Rotation paths and how fast each direction turns (degrees a step)
Each turn is a multiple of 5 degrees from 10 to 175, or 0.
Each row of a path follows its step; steps can be skipped.
Path 1:
step 1: [  0 -12  -5  -5  29   2   8   5  14  -4  38   8 -11 -12  10  -6  13  -2
  12 -11  21 -20  -3  10  -2  -8  -7   1   8  22  21   4 -13   7   0  -5
  18  10   6  23   3   5   4   3  -4  12  -9 -15  22  15  24 -17 -11   7
   2 -16  -1 -20  -8  -1  -3   7   4]
step 2: [-14  -1   4  17  24  10 -22  37  12 -13   5  17  -6  -4  10 -23  -4 -12
 -17  11  -7   1 -11  -1  -5 -15  13 -15   3  18   9   0   2  -5   4  -2
  15   1 -16  -7  21  -1   2 -16 -12   7   3   8  31 -16 -15  11   2  18
   0  10   5   4 -17   3  -5   2   2]
step 3: [ 18 -25  -7   1   8 -15   8   9  12  16 -13  -7  18 -15  21 -20  -4  -9
  -8 -12  13   4   3  18   7  -1   6 -19  14   6 -14   4 -23 -10  -7  -8
  23 -15  21  19  14   3  -8 -12   3  12  14  -4  -8 -15 -23  -7   2   8
  11  -5   9  -5   2  15   4  17   3]
step 10: [-32  -2 -11  22  -5  -3   1  -2   1  -6   3 -17   1  -8  15  -6   1   1
  -6 -12  -8  -3  -7 -10 -12 -11   9  21  25 -18  22  -9 -17   3   3  20
  31 -15  15  10   6  13  -9 -15  -3   3 -21   3  15  -4   2   0   2  25
   1   8  12  -5   7  13  -3 -18 -13]
step 20: [ -2   3  12  -4 -16  -6   4   5   0 -13   8  11  20 -10  -2  -7   5 -13
 -18  19  14  -8  -3  13   2 -18  -8  25 -11  12   6   0  -7   6 -25 -13
  24  -2  -2 -14   6   9  -9 -17  11  18  15  -3  15   1  -1 -10 -31 -16
   9 -22  13  10  13  -5  22  11   6]
step 22: [ 16  15   0   9 -12 -17   0  41  21  -6 -13 -14   1   0   7  -4 -19  19
  12  13  -2  13   7   4 -10 -27  -9   5  18  13 -13 -21 -11  12 -10  -9
 -13  24   0  14   7   8 -11  -9   5  23 -15  -1  13 -14   0  -1   6  -1
   7  -2   9  -2   2   8  10  -3  -1]
step 25: [-12  -7  -9   7  -5 -17  -7  11  17  -3   1  -7   3   2  -4  12 -17   9
   6   3  -8  12  10   0  -9  -3 -14  -4  13  11   4  16   2  -6  19  18
 -18   4 -20   5 -17  21 -40 -10   0  -2 -25  17  31  12  -9   0 -14  -7
   8 -10   3 -12   4  13  -9  16   4]
step 29: [ -6   0 -23  -2   5 -17   7  10   6 -18 -24  19   0 -14   8   4   2  11
 -15 -20 -12 -10  -5 -13 -20 -11  15  16 -11   7  -2   7   9   2 -32  11
  11 -11  -9   0   3  26 -19  10  17   2   4  -8  10 -12  -4  16  18  -1
  22  -5   7  10 -17   2   2  -3  14]
[ 2  5  2  1 -2 -4  6 -1 -2  5 -4 -2  0  0  3  4 -3 -1  3  5  4  5  4  1
  0  1  2 -3  3  0 -5  2 -1 -3  5 -1  0 -2 -5 -1  1  0  1  3 -2 -3  6  2
  8 -6 -3 -3  2  5  1  1  2 -7  0  1 -5 -1  1]	115
[ 2 -1 -4  3  0  5 -5 -1  2  3 -3  1 -2  1  0  2 -1  2  5  3 -3 -6  0  6
 -2  0  1  1 -3  0 -1  0  2  3  5  1  1 -6 -8  0 -4  5  1 -2  2  3 -1  2
 -6 -4  1 -7 -1 -3 -5 -3 -5 -3  0  5  0 -2 -3]	40
[ 5 -6 -2  1  3 -2  2 -3  4  5  2 -1  6  1 -1 -1  5  0  3 -4  1  2  2  1
  0  2  3  6 -2  0 -3 -2  3 -6  3 -4 -3  6  3 -3 -3 -1  3 -1  0  2 -3 -3
 -1 -4  5 -3 -1  4  3 -1  0  0 -3  4  0  6  5]	175
[-1  4  3  0 -1  1  0 -2 -5 -1  1 -1  0  2  0  3  6 -1 -3  0  2  5  2 -3
  2  0 -2 -5 -5 -1 -1  0  4 -3  3  2  2  0  3 -3 -3  7  2  0  5 -2 -8  4
  2  6 -1 -3 -3 -6 -6  0  2 -4  3  0  2  8  2]	55
[ 5  4  2 -1  7  2  0  4 -2  1 -1  3  0  0  3 -3 -3 -1 -2  2 -3  4  2  6
 -1  1 -9 -2 -1  0  4 -3  3 -6  1  1  9  2  1 -1 -1 -1  3  0 -2  5  6  0
  0  5  5 -1  2  1  3 -3 -5  0  0 -3  3  0  0]	20
[ 6  4  0  1  1  0 -5  0  5  2  0 -4  0 -1  1 -1  1  1  2  3 -1  1 -8  0
  6  2  0 -3  5  1 -3 -4  4 -4 -5  4  0  1 -2 -2 -2  9 -7  1  2  2  0 -1
 -2  0 -4  2  2  1  5  8 -1  2 -1 -1  0  0  4]	110
